22,14,-169,5,-32,-25,-323,-331,266,-164,102
22,151,16,82,-134,-90,-111,-26,-161,-164,-46
25,-127,21,127,-133,165,-208,31,-113,-351,-442
22,16,23,5,-32,66,-131,-277,45,-157,109
22,14,-99,-327,-83,61,-151,-26,-61,-215,88
226,-16,-19,5,-9,66,-131,-26,-61,-164,88
-65,14,10,5,-18,84,-131,-26,-61,117,91
-314,14,-33,41,86,66,-86,90,-61,-187,88
->
88,-187,-61,90,-86,66,86,41,-33,14,-314
91,117,-61,-26,-131,84,-18,5,10,14,-65
88,-164,-61,-26,-131,66,-9,5,-19,-16,226
88,-215,-61,-26,-151,61,-83,-327,-99,14,22
109,-157,45,-277,-131,66,-32,5,23,16,22
-442,-351,-113,31,-208,165,-133,127,21,-127,25
-46,-164,-161,-26,-111,-90,-134,82,16,151,22
102,-164,266,-331,-323,-25,-32,5,-169,14,22

-37,240,-47,-419,88,-68,-22,-494,-142,-58,35,227,-61,-31
-27,-375,361,-235,-227,-123,259,253,-245,-342,49,158,-39,106
-309,-289,-172,92,374,-49,344,-156,346,-365,-27,86,87,-52
->
-52,87,86,-27,-365,346,-156,344,-49,374,92,-172,-289,-309
106,-39,158,49,-342,-245,253,259,-123,-227,-235,361,-375,-27
-31,-61,227,35,-58,-142,-494,-22,-68,88,-419,-47,240,-37

361,78,-141,222,-476,52
-271,-39,129,20,324,-104
-256,-56,111,-160,367,-97
33,-48,-35,-218,-135,133
-33,-91,-5,-83,-384,312
-151,-146,52,-192,-311,300
252,66,-75,-29,4,-267
->
-267,4,-29,-75,66,252
300,-311,-192,52,-146,-151
312,-384,-83,-5,-91,-33
133,-135,-218,-35,-48,33
-97,367,-160,111,-56,-256
-104,324,20,129,-39,-271
52,-476,222,-141,78,361

302,-439,-452,43,142,-266
401,-20,-554,464,42,19
->
19,42,464,-554,-20,401
-266,142,43,-452,-439,302

-245,-372,-168,305,-173,-131,587,-452,-170,428,-77,29,115
316,-230,420,38,45,-14,-277,-222,384,-28,25,-135,64
307,52,-94,-168,173,0,403,27,-290,166,154,-339,86
-313,263,243,-207,-238,183,261,399,417,179,126,-341,94
160,100,348,-12,549,92,63,71,306,123,33,-94,70
->
70,-94,33,123,306,71,63,92,549,-12,348,100,160
94,-341,126,179,417,399,261,183,-238,-207,243,263,-313
86,-339,154,166,-290,27,403,0,173,-168,-94,52,307
64,-135,25,-28,384,-222,-277,-14,45,38,420,-230,316
115,29,-77,428,-170,-452,587,-131,-173,305,-168,-372,-245

-18,-26,172,-272,84,-210,-37,56,45
-29,92,-204,340,-56,197,28,-104,-97
-174,124,-157,236,-54,-42,145,3,29
-168,51,-100,94,-200,-169,-2,207,266
113,-28,77,-63,210,78,55,-227,-276
-134,-120,-25,-99,-5,61,340,-146,-85
87,164,18,105,-49,-142,-421,247,221
192,-111,23,-19,133,305,93,-242,-263
-76,-129,113,-351,78,-260,-123,-128,-60
217,-172,118,-191,171,337,130,-248,-296
->
-296,-248,130,337,171,-191,118,-172,217
-60,-128,-123,-260,78,-351,113,-129,-76
-263,-242,93,305,133,-19,23,-111,192
221,247,-421,-142,-49,105,18,164,87
-85,-146,340,61,-5,-99,-25,-120,-134
-276,-227,55,78,210,-63,77,-28,113
266,207,-2,-169,-200,94,-100,51,-168
29,3,145,-42,-54,236,-157,124,-174
-97,-104,28,197,-56,340,-204,92,-29
45,56,-37,-210,84,-272,172,-26,-18

19,136,105,-166,-230,184,-175,-122
-100,240,-162,119,-376,98,-356,-58
37,-298,79,-43,429,-184,434,142
75,322,104,-223,-391,499,-486,-244
-84,-98,20,-48,-41,-155,132,88
32,-153,82,-41,205,-140,250,50
71,308,200,-326,-473,452,-450,-265
79,-157,81,-76,295,23,201,47
-145,-211,-187,322,160,-576,336,225
->
225,336,-576,160,322,-187,-211,-145
47,201,23,295,-76,81,-157,79
-265,-450,452,-473,-326,200,308,71
50,250,-140,205,-41,82,-153,32
88,132,-155,-41,-48,20,-98,-84
-244,-486,499,-391,-223,104,322,75
142,434,-184,429,-43,79,-298,37
-58,-356,98,-376,119,-162,240,-100
-122,-175,184,-230,-166,105,136,19

12,206,8,1,141,469
4,211,38,427,531,483
0,329,511,536,538,449
->
449,538,536,511,329,0
483,531,427,38,211,4
469,141,1,8,206,12
